In the data rows, the value 128 means zero.
Here are some points:
[165  96  87 123 125 115 117 122 140 184 134 121 112 164 118 122 132  74 129  85  97 140 147 124
  94 102 154]
[145  85 160 148 137  85 130 158 146 124 139 110 138 149 112 139 138 130 142 117 135 188 100 125
  94 123 139]
[138  93 149 142 133 133 118 118 141 130 101 122 134 142 107 140 147 164 138  95 140 142  78 122
 100 116 141]
[159 158 125 158 107 138 115 164 179 167  98 137 116  75 175 126 179 139 149 185 130  92 124 106
 141 156  97]
[121 106 161 155 194 144 129 177 138 195 128  88 174 158 226  62  87 172 209 165 227  61 178 122
  84  75 186]
[132  94 131 154 106 159  81 103 141 119 139 131 120 148 133 116 122 175 159 143 157 125  91 139
 130 116 135]
[178 133 128 169 117 140 167 196 221  98  90 130 149  53 195  94 200 129  92 219 147  77 155  88
 174 128  70]
[142 126 128 144 149 135 127 142 122 126 111 123 115 135 108 138 131 126 136 113 139 127 108 109
 110 108 134]
[ 93 139 113 132  89 155  42 119 124 107 126 121 148 120 127 142 160 164 174 151 156  79 134 115
 124 161 118]
[187 156 139 136 125 139 146 108  91 166 143 124 135  85 164  89 146 114 115 118 110 144 124 104
 146 162 118]
[130 159 137 123 132  98 149 125  95 146 152 120 125 111 127 128 127 128 116 153 134 132  99 137
 135 113 147]
[160 138 116 124 122 184 144 117 135 166 123 153 127 124 119 123 131 108 138 125 103 132 182 140
 144 129 107]
[186  68 107  45 138  69 149 128  22 176 101 123 135 127 147 216 150 103   0 146  85 167 106 189
 151 129 116]
[ 63 129 180 171  40 147 113  79  24 118 208 119  97 157 134 122 118 144 182  91 102 143  50  88
 119 159 244]
[133 134 105 130 133 138 137 111 129 110 130 117  92 113 120 124 155 126 150 154 116 109 144 118
 135 118 136]
[166 126 135 141 119 146 121 145 184 149  96 145 149 103 191 127 171 140 124 197 139  85  94  97
 164 145 110]
[139 125 142 160 135 139 156 142 102 127 159 136 148 102 132 116 142 132 117 122 136 159 108 139
 130 132 102]
[117 139 123  85 199 106 155  94 114 153 113 146 163 139 151 192 123 108  90 145 113 176 121 194
 154 119 104]
[142  84 117 149 102 149 121 184 188  97 106 115 134 146 202 104 173 131 121 217 135  97 129 140
 157 152  94]
[ 68 156 159 139  37 141 108 103 170 114 169 125 127 149 124 106 135 158 191  94  89 120  92 120
 102 135 168]
[ 92 182 140  98 224 169 128 123 187 116  81 109  58  77 111  13  81 103 179  51 114  52 163  96
 101 121  55]
[ 47 136  90 149 126  63 127 107 172 182 102 102  83 103 170 158  94 112 108 181 132 143 113 124
  68 169 107]
[118 142 149 121 113 120 126 121 121 135 151 108 127 117 112 101 132 144 127 100 126 139 123 121
 153 116 130]
[121 118 133 187 159 149 188 131  80  88 147 174 155  92 132  98  94 135  97 114 124 149  96 145
  93 142  78]
[ 74  93 122 112  97 106 112 115 117  80 146  81 128 149 124 128  98 168 133 102 166  76 100 120
 108 111 157]
[147 144 113 124 149 119 147 141 111 157 109 117 152 105 118 149 114 119  77 146 147 172 130 124
 140 142 116]
[106 150 130 128 149 139 127 146 145 124 121 127 116 108 113 130 125 114 134 118 120 113 146 110
 120 137 131]
Then 18 other points, each followed by its number:
[202 204 122 107 159 140 155  99   0 178 147 133 198 121  96 169 126  13  59 164 125 155 104 202
 185 127 133] 0
[125 167 141 136 120 136 149 135 185 118 118 103 116  81 106  76  88 105 138  88  99  99 168 115
 106 127 163] 1
[127 136 106 129 131 134 133 122 131 130 123 132 104 114 131 129 134 119 141 148 123 118 124 111
 132 127 135] 2
[140 124 115 129 115 136 132 155 168 131 116 127 137 116 150 123 142 148 133 167 137 103 104  96
 144 143 115] 3
[129  10  90 140 144 110 126 139 143 170 150 144 111 187 114 123 139  87 116 106 110 170 172 128
 149 118 137] 4
[ 23 150 209 117  95  93  65 151 117  85 123 130 132 154 100 149  81 172 137 165 213  75  91 132
  95  62 101] 5
[136 118 128 139 126 124 143 131 130 124 122 122 124 132 122 126 129 121 134 130 127 133 124 119
 121 121 133] 6
[ 92 133 131 123 101 102 101 132 129  91  86 138 135 106 136 137 104 130 130 126 147 111  97 146
 104 100 131] 7
[ 89 140 138 123 161 100  95 136  97 147 169  74 140 113 163 153  91 130 143 113 157 152 160 147
  65 198 173] 8
[154 119 114 116 138 126 124 116 143 110 141  98 110 162 108 133 131 118 119 119 125 138 146 121
 126 106 119] 9
[147 148 118 129 129 164 135 130 124 147 127 145 124 145 125 131 123 119 151 127 101 122 152 127
 136 133 123] 10
[ 85 166 189 129  34 156 140 108 156 103 197 152 120 218 131 127 116 175 200 112 101 145  78 129
  73 131 198] 11
[ 50 251 255 130 255 201  55 220  52 154 192  93 202  97  58  73 255  89  33  39 142   0 255   0
 255  57 255] 12
[163 140  94 136 104 188 111 113 113 181 116 129 128 166 131 119 134 124 110 101  78 133 198 246
 156 147 102] 13
[ 90 128 116 128 121 124 108 130 135  96 118 137 107 132 127 140 107 147 129 121 165 105 131 118
 107 111 137] 14
[152 122  83 108 175  72 121 121 165 127 157 127 104 161 127 110 133 104 113 134 103 148 191 110
  93 102 145] 15
[121 162 108 143 144 136 127 139 147 125 122 132 111 100 122 131 113 119 145 107 108 120 142 131
 129 137 123] 16
[140 122 134 182 143 137 166 115 104 156 137 144 161  96 119 122 153 125 124 113 125 146 126 138
 102 154 101] 17
Which three of these numbered points are nearest to each point below by angle, seen from the average point of the first points? Their numbers follow each, nearest first.
[146 140 142  87 134 149 162 114  62 105 110 115 139 111 156 161  96 129  92 116 108 158 115 153
 159 108 134] > 0 13 10
[122 131 136 107 137 136 129 132 158 109 166 113 113 104 153 128 121 128 130 149  59  95 130 129
 146 138 138] > 1 16 2
[ 94  79 176 150 164 123 107 153 129 107 107 113 141 162 110 130 123 144 116  87 129  64  70 124
  91 108 145] > 5 14 7
[ 94 148 107 169  98 120  92 130 111  98 119 151 133 137 132 148 108 156 126 104 165  98 101 130
 126 117 141] > 14 7 5
[134 110 127 145 133 129 124 155 166 126  82 131 130  94 164 140 150 124 139 176 134 145 122 119
 160 143 108] > 3 2 7
[106 114 148 115 120 113 134 120 137 119 125 147 128 120 143 134 122 144 127  80 147 120 118 122
 114 126 128] > 14 7 5
[176 139 108 130 130 106 121 101 190 150 116 129 101  99 133 153  99  80 126 138 122 199 128 130
  82 168 113] > 15 16 9
[154 103 115  92 151 123 104 125 102 119 109 114  84 171 113 148 110 112 121 119 116 157 150 163
 111 134 105] > 9 4 15
[ 97 146 182 125   2 139 132  73 140 100 189 137  73 140 125  95 127 168 167 110 103 104  86 109
 106 121 184] > 11 5 14
[137  91 101 119 139 126 111 122 131 135 128 125 125 137 131 141 118  84 143 127 102 123 160 126
 118 123 100] > 4 15 9
